One turn moves each row of this set onto another row. After a few examples, where does it send each row asked below?
Zub: [ -2   1  -2   5   1   8  -3 -16  -2  -1 -12   0  12  -7   0  -6  -2   9
   7  -2   1  -3 -10   5  -2  -3   7   4   8   9 -13   0  -1   2  -4  -1
   6]
tezi: [ -2  -4  -2  -4   2   6 -10 -13   0  -7   0   1   2  -3   7   1  -4   1
   0   3   6  -5  -5  -6  -8   3   4   0  -3   0  -3  -7  -6   5  -6  -5
  -4]
seku: [  0  -4  -8  -1   2   2  -9 -11   8   3  -4  -2   2  -7   0   0   0   8
   3   4  -2  11   0   9  -4  -5   3   9   7   5  -5   6 -14  -1  -9   4
   8]
siluk: [  7  -9  -3  -4 -10   3 -16  -5   1   5   0   8  10  -4  -1  -5  -2   8
   5   6  -4  -5 -11  -1  -4   0  -3   0   1  11  -6   0  -5   0  -5   1
   5]
Kud: [  1  -4  -2  -2   4   3  -8  -9   3  -9 -14  -3   5  -4   1  -3  -2  12
  14   9  -2   2  -9   5  -3  -3   6   3  15   4  -7  -3  -3   1  -4   0
   3]
mimop: [  7 -11  -1  -5   2   6 -24  -5   2   5  -5   3  -1  -7  -3   0  -2   3
   6   6   1   0  -8   1  -1  -1   0  -3   0   6  -3  -3  -2  -4  -8   3
  11]
Fosas: [  3 -13   9  -7  -1   2  -9 -11   5  -1  -9  -9   4  -8  -6  -2  -1   0
   1   3   9   6 -10   3  -4  -3  -2   1   4  10  -1  -2   6  -8  -4  -4
   9]
kar: [ -8  -3  -4 -11  -1   1  -5  -9   2  -4   7   2  10  -9   0  -4 -12   5
  -1   3  -3   6  -5   5  -4  -3   2   9   3   5  -5  -4  -5  -1  -6   0
  -2]
pir: [ -7  -4  -1  -7  -4   4  -6 -10   3   2  12  -8   3  -8  -2  -6   2   3
   3   6  -1   5  -4   5  -5   0 -10   4   9   5  -6   0  -5  -1  -5   3
   6]
Fen: [-20  -5  -2  -3   2   2  -9  -9   3  -3   0  -5   2 -10  -1   0   4  -3
   4   7  -9   1  -6   5  -4   0  -3   7   8   1  -7   4  -3   0  -5  -1
   6]
buz: [  0  -8   7  -1   9   2  -5 -13  -2  -4  -6   4   4  -6  -4   1 -10  -3
  -6   4   5   7  -6   1  -7   3   1   7   5   8  -1  -2   1  -4  -3  -7
   0]
Sof: [  2 -10   6   0   0   2 -10  -6   2  -1  -2   5   8  -4   1   4   9   7
   2  10   9   2  -8   1  -4  -1   8   3  -4   1  -7   0   7   4  -2  -8
   2]
Mamup: [ -6  -7   5  -1  -4   4  -6 -15   3  -6  -7  -1  10  -5   3   1  12  -1
  -3   3  -7  -6 -12   0  -1   1   3   4   0   6 -11  -2   3   5  -4  -5
  -3]
zuvi: [  3  -5  -9   2   0   1  -7 -17   5   6  -7   6   5   0   8  -3   9   6
   1   5  -1   1  -3   2  -4   0   5   7   0   7  -9   1 -10   5 -11  -3
   0]
bizuk: [  9 -10  -3   1   0   1 -10 -11   7   3 -18  -2   9  -4  -1   0  -1   5
   1   3   5   6  -6   4  -6  -4  10   8   1  12  -5   3  -6  -2  -7  -3
   7]
nosos: [  0  -6   1  -4  -8   1  -6 -15   2   4  -4   0   3  -3   6  -6   7   1
   3   9   4  -9  -8  -4  -2   4  -3  -2  -3   4  -5  -4   3   3  -7  -8
   0]
Tid: [ -2  -3  -4   1  11   2  -8 -12   0  -4  -8  -2   4  -9   6 -10   2   3
   5   4  -1   0 -14   2  -3   2   5  10  12   4 -15   1  -3  -2 -12   3
   6]
vuzo: [ -6 -13   9  -3  -2   3  -9  -7   2 -10 -13 -10   9  -7  -9   2   0  -3
   4   5  -1   3 -12   6  -8   1   4   3   2   7  -6  -1  -5  -2  -1  -3
   7]
defa: [  5  -7  -1  -1   3   6 -18 -11  -1   8   5   8   3  -5  -3  -3   3   3
   1   0  -6   6  -7   1  -4  -1  -8   4   6  12  -7  -1  -2  -4  -5   4
   7]
mab: [-13  -4  -2   1  -1  -1  -9 -10   1  -1   9   5   5  -6   1  -2   7  12
   3   3   6   1  -9   3  -6  -2  -3   7  -2  -2  -6   6  -3   0  -3  -2
   4]
pes: [ -5  -9   7   0   3  -1 -13  -4   2  -2   2  -5   4  -7  -9  -5   1   8
   1   7   6  14 -13   3  -6  -1   4  13  -2   3  -4   0   0  -5  -1   0
   6]

seku turns into zuvi
Fosas turns into pir
buz turns into kar
And these:
Fen turns into Mamup
siluk turns into mimop
Tid turns into Zub
mab turns into Sof

One turn moves each row of this set onto another row. After a few examples, where does it send each row asked below?
lege: [  0  -1   4   6  -1   1   2   3   0 -10  -4  -2   0  -3   5  -5   3   1
  -1  -1   1   1   9   2  -1   6   5   1  11   6  -1   4  -3   5  -5   3
   0   3   3  -3   5  -6   3  -8   3]
mubi: [-8  5 -1  3  4 -6  3  0  2  9  0 -2  2 -1  2 -1  7 -9  3  2  1 -3 -2 -9
 -8 -4 -8 -6  2  1 -3  5  5 -4 -2 -6 -4 -1 -6 -7 -1 -2  2  4 -4]
luru: [  3  -4   4   2   2   5   5   3  -2  -3   0   4 -10   0   4   1   0  12
  -3   0   4   3   2  -4   3   2   3   0   0   1   0  -3   1   1   8   3
  -6   5   2  10   2   9   2  -6  -5]
pomu: [-2  3 -5  5 -2 -4 -1 -4 -6  2 -5  4  2  3  6  3  0  2 -2 -3  6 10 -3 -5
 -9  3  5  2  6  3 -5 -2  6  0  1  0  0  5  2 -6  5 -8  4  0  3]
boke: [ -1   5  -2  -5  -1   3  -1   3  -1  -5   3  -2   1   3   9   0  -3  -4
   5  -5  -3  -1  -3  -1  -1  -3  -8 -10  -9  -3   2   1   0  -2   8   1
  -1   0  -1   8  -5   0  -6   2  -3]
feba: [-1 -1 -1  1  3  6 -2  4 -4 -7  0  3 -9 -2  3 -3  1  8 -4 -5  3  4  3  4
  4  7  6  1 -2  2  1 -2  1  3  7  8  0  5  3  6 -1  5 -1 -8 -2]
Likal: [-2 -3 -2  3  1  3 -2 -2 -2 -2 -4  6 -6 -1  6 -1  1  8 -3  0  3  6  1 -4
 -5 10  9  5  4  5 -5 -2  2  5  4  7  2  4  1 -3  3 -1  0 -6 -1]
nufi: [  1   3   0  -5  -2   1   1   5   6  -1   5  -2  -2   4   4  -2   1  -3
   2   1  -4  -3   3  -3   3  -5  -7 -11  -3  -4   3   3   1  -3   8   0
  -1  -1  -3  12  -5   0  -3   4  -8]
susil: [ -1   2  -3   6   0  -3   2  -2  -7  -4  -1  -3  10  -2   0   2  -3   0
   1  -2  -3   1  -5   2  -5  -1   2   6   3   0   3  -1   2  -2  -4  -4
  -2   1   1 -14   7  -1  -1  -6   8]
Sel: [  0   3   1   0  -3  -6  -3   0   3   4   0   3   6   1  -7   0   1   1
  -5   5  -2  -2   3   5   0  -1   2   3  13   0   0   4   1   2 -10  -5
   2   1  -6  -9  -2   0   9   0   2]
nuza: [ -7   5  -4   1   3  -6  -3   1   2   9   1   0   2  -3  -3  -2   6  -9
   0   2  -1  -3  -3  -3  -6  -3  -5  -2  -2  -1  -4   4   5  -5   0  -4
   0  -4  -6 -14  -5   1   0   5  -3]
vudav: [  2  -1   5   1  -2   2   6   4  -3 -12   0  -4   7  -6  -2  -3  -2   3
  -1   0  -4  -1   3   4   0   1   3   6   5   5   2   3  -2   1  -5  -3
  -2  -1   5  -9   1   4   1  -9   8]
fipem: [ -2   5  -3  -3  -2  -2  -6  -3  -6   6  -2   6   6   1  -3   3  -3   4
  -7   1   1   8  -4   2  -6   2   3   6   4   3  -2  -2   6   2  -2  -4
   4   1  -2 -12  -5   1   6   1   5]
lirik: [  0   6  -1  -7   1   6  -3   4  -1  -2   3  -2   2   1   6   1  -4  -4
   1  -4  -6   1  -2   0  -1  -1  -7  -9 -10  -3   5   0   1  -1   9   1
   1  -2  -3   6  -8   3  -6   3  -2]
bem: [ -8   6  -3   2   4  -5   2   0  -3   6   0  -2   4  -2   5  -1   5  -9
   5  -2   2   0  -6  -7  -9  -4  -7  -4  -3   2  -5   4   5  -5   0  -4
  -3  -1  -3 -10  -1  -2  -2   3   0]
Peno: [  1   2   5   1   1   5   3   7  -5 -12   0  -2  -3  -2   5  -3   1   4
  -1  -6   4   1   7   7   6   2   2  -3   3   4   3   2  -3   3  -1   3
  -5   5   4   7   1   3   2  -8   2]
zuk: [  1  -6  -1   7   2   2   3   2   4  -5  -2  -1  -5  -5  -1  -3   2   5
  -3   3  -4   0   5  -3  -1   7   8   8   6   1   1   0   1   3   3   3
   1   0   1  -6   6   0  -1 -11  -2]
Vev: [ 2  1  9 -6 -3  3  4  5 -3 -6  3  2 -2  1  1 -2 -1  9 -3 -1  4  0  4  5
  7 -2  0 -2  5  6  1  2 -2  2 -3 -2 -5  5  1 10 -6 10  7 -3  1]
tuko: [  0   5   1  -6  -1   4   2   4   0  -2   2  -3   0   3   8   1  -2  -4
   3  -3  -3   1   0  -5  -1  -3  -8 -12  -6  -2   3   1   2  -3  10   0
  -2   0  -1  12  -4   0  -3   4  -4]
kupu: [  1   1   9  -5  -6  -1   4   4   0  -6   1   2   6   0  -2  -3  -1   4
  -3   3   1  -1   5   4   2  -1   2   3  11   8  -3   5  -3   3 -10  -5
  -1   2   1  -3  -5   5   9  -2   5]
naro: [  4   0   7  -3   0   6   3   7  -4 -11   3  -1  -1  -3  -3  -2  -2   7
  -4  -2  -1  -1   4   9   7  -2   1   0  -1   2   4   1  -2   0   1  -1
  -4   1   4   1  -4  12   2  -7   3]
ges: [  3  -3   3   4   3   5   3   7   1  -8   1  -1  -8  -3  -1  -4   2   7
  -4  -1   0  -2   8   4   7   3   5  -1   2   0   5   1  -1   1   5   3
  -3   2   3   5   2   6   1 -10  -4]
Zov: [ 0  4 -1 -6  0  2 -4  5  5 -1  5 -1 -1  2  1 -2 -1 -3  0  0 -8 -4  0  2
  3 -3 -6 -8 -7 -5  4  2  0 -2  7  1  2 -3 -5  6 -9  4 -5  3 -6]
dulo: [ 0  1  0  8 -3 -8  1 -1  2  0 -3  0  2  3  2  0  4 -1  0  2  3  0  4 -1
 -3  0  3 -1 15  1 -2  3  1  1 -6 -2 -2  5 -2 -3  9 -9  6 -2 -1]
tebe: [ -8   5  -2   1   4  -6   0   2   4  11   2  -2   1  -3  -3  -3   8  -9
  -1   4  -1  -3  -1  -6  -5  -3  -7  -2   1   0  -3   5   6  -5   0  -5
  -1  -4  -6 -10  -5   0   2   3  -4]
zafi: [ 0 -1  3 -5  0  5 -1  2 -2 -1  3  7 -7  1 -1 -1  0 13 -6  0  4  3  1  3
  6  2  3  3  0  4 -1 -2  2  3  4  3 -1  5  0  9 -8 12  4 -3 -3]
vire: [ 0  4  0 -7 -1  3 -1  6  6  2  5 -2 -2  2  1 -2  0 -4 -2  1 -6 -2  3 -1
  3 -3 -7 -9 -4 -3  5  2  2 -2  8  0  2 -3 -5 10 -9  2 -2  3 -7]
nef: [ 4 -1  7 -5 -1  5  5  2 -7 -5  2  5 -2  0  2  2 -4 12 -2 -2  3  4 -2  1
  2 -2  1  1 -3  4  1 -2  0  0  4 -1 -6  4  3  7 -4 14  3 -3  2]
befe: [  0  -3   0   5  -3  -5   6  -1   4  10   0   1   1   2  -6   2   2   6
  -5   8  -1   3   0 -10  -5  -2   2   6  11   0   0  -1   8  -2   0  -6
  -1   1  -3  -2   4   1   8  -2  -4]
Vinen: [  0  -2  -8   7  -1  -4  -1   0   2   3   1  -1   2  -1  -9  -1   2   3
  -4   4  -5   1  -2  -1  -2   1   6  10   5  -3   1  -1   6  -3   3  -1
   4  -2   0 -12   4  -1   0  -5   0]
niv: [ -8   6  -5   0   4  -5  -1   2   0   8   1  -2   3  -3  -1  -3   5  -9
   0   0  -1   0  -5  -4  -7  -3  -6  -1  -4   0  -4   3   6  -5   2  -4
   0  -4  -3 -14  -6   0  -1   4  -1]
mopi: [ 0  1  5  3 -2 -3  9 -3 -5  4 -2 -1  9  0  2  6 -3  3  1  2  0  3 -4 -8
 -8 -4 -3  2  9  3  3  0  4 -1 -5 -9 -7  3 -2 -3  7  1  7 -3  5]
rakar: [ -6   6  -1   3   3  -5   3   1  -1   7  -2  -2   2  -1   5   0   6 -10
   3   0   3   0  -3  -9  -9  -4  -8  -7   0   2  -4   5   5  -5   1  -5
  -5  -1  -3  -9  -1  -3   1   5  -2]
kariv: [  0   5  -4  -7  -1   4  -4   5   2  -2   5  -2   0   2   2  -2  -2  -4
   0  -3  -5   0  -1   1   2  -2  -5  -7  -9  -4   3   0   2  -3  10   2
   3  -3  -1   6 -10   2  -6   3  -4]
putiz: [ -7   7  -3   1   5  -4  -1   0  -3   7  -1  -1   4  -3   2  -1   4 -10
   2  -2   0   1  -5  -5  -9  -2  -6  -4  -4   1  -4   3   5  -4   1  -4
  -2  -3  -3 -14  -4   0  -1   4   0]
zut: [  1  -7   3   1  -1   1   6  -3   2   4  -1   7  -5   0   2   3   0  13
  -2   6   0   3  -2 -11  -4   4   5   7   5   4  -4  -3   3   2   4   0
  -2   3  -1   2   2   7   3  -5  -4]
lal: [ 2 -2  9 -5 -5  2  9 -1 -5 -3  1  3  6  0  1  3 -5 10  0  3  0  3 -4 -4
 -4 -2  1  6  4  8 -3  0  0  0 -4 -7 -6  3  2 -1 -2 11  6 -3  6]
pofo: [ -1   4   2  -5   0   3   1   4   3  -1   3  -2   0   3   7   1  -1  -4
   3  -1  -4  -3   1  -3   0  -3  -9 -13  -3  -3   5   2   0  -1   5  -1
  -2   0  -5  13  -4   1  -2   3  -6]
labe: [-6  4 -1  3  2 -7  2  2  4  9  1 -1  0 -1 -1 -3  8 -9  2  4  1 -3 -1 -7
 -6 -5 -6 -5  3  0 -4  6  5 -5  0 -5 -3 -2 -5 -9 -2 -1  2  5 -6]
zafim: [-1 -1  4 -7 -4  1 -1 -2 -2  2  1 10  0  2  0  1 -3 12 -5  4  3  5 -3 -2
 -3  4  5  8  4  7 -8 -1  1  3 -2  0  1  3 -1 -2 -8  9  6  0  2]

vudav turns into lege
befe turns into fipem
nuza turns into bem
And these:
ges turns into feba
kariv turns into tuko

One turn moves each row of this set onto another row. After a few examples, where does it send each row asked below?
tiled: [ 2 -2  3  6 -7 -4 -6  2 -3  2 -6  9 -6  2  2  5]
Sopek: [ 6 -4 -4  0 -4  6  5 -4  1  6 10  4  3 -4  8 -3]
selat: [ -5  -5  -5   1 -14   7  -3  -2   3   1  -2  -2  -3   1  -6   2]
nop: [-3  4  1  2 -4  4 -4  3 -1 -1 -6  9 -7 -3  2 -7]
neri: [-5  0  3  0  2 -1  1  0  3  0 -7  9  1  0  6 -6]
bip: [ 4 -7  0 -8  0  5 -6 -2 -2  5 -2 10  2 -2  9  5]
bulun: [-2 -3  0 -6  0 -2 -5  7  1 -2 -7 -2 -4  4 -1  4]
belo: [-3 -1  1  3 -5  8  3  0  8  6  5  5  4 -3  6 -9]
zimi: [  1  -4  -5  -1 -13   5   0  -9  -1   5  -5   8   2  -2   3  -5]
sato: [-2 -5  0 -5  4  2  3  3  3  1 -8  5  3 -6  5 -1]
Dusem: [-1 -3  1 -5 -1  2  7 -1  7  6  5  0  5 -7  6 -5]
milof: [  2   2   0   3 -11  -2   3   6  -4  -4   2  -2  -2  -6  -1   0]
Bina: [ 1  0 -3 -4 -6 -1  3  2  2  5  9 -6  1 -3  5  9]
bokop: [ 0 -2 -4 -4 -1 -2 -1  6 -1  1 -4  1  0 -3  3 14]
Rafim: [ 5 -2  1 -5 -1 -1  3 -3  0 -3 -4  3 -1 -6  5 -8]
Dobe: [ -6  -4  -5  -1 -12  -2   0  -2  -3   3  -2   2  -1   7  -6   0]
fesi: [-1 -3 -5 -2 -4  5 -3  7  3  7  8 -1  0  6  2  9]
fet: [ -2  -9  -1   0  -9  11  -3 -12  -2   1  -2   2   0  -3   5  -2]
Bise: [ 0 -4  5  5 -9  0 -3 -3 -3  6 11  0 -5  3  6  4]
zime: [  2  -3   6   8 -11   2   0   3   0  -1   1  -2  -7  -5   0  -6]
vumi: [-4  2  4  1 -6  9 -1 -2  1  4 10  0 -5 -2  5 -8]
las: [-5  2  1 -1 -2  3 -7 -2 -3  7  4 11 -4  5  7  2]
malav: [-5 -4  5 -2  1  6 -7 -4  4  7  3  7  2  3 10  2]
Gipus: [ -4  -8  -1  -3  -6   1   1 -11  -8   3  -2   5   2   2   5  -4]
zolu: [  2  -1   1   1 -12   5  -4   3  -2   3  11  -3  -1  -3   4   9]
Bilin: [-1  0 -4  1 -4 -1  6  4  4 -2  6 -7 -2  0 -2 -4]
zun: [ 1 -1  2 -2 -5 -5 -7  3 -7 -3 -1  1 -3  0  4 10]
dasi: [ 0 -2 -1 -4 -4 -2  5  8 -1 -2 -1 -7  0 -9  1  1]
doku: [-8 -7 -1 -1 -8  5 -3 -5 -4 -2  2 -4 -3  6 -3  3]
Dede: [-1 -3 -3 -5  3  3  1 -2  6  9  3  7  4 -1  8  7]

zolu turns into malav
bip turns into bulun
sato turns into dasi
And these:
selat turns into fet
las turns into tiled

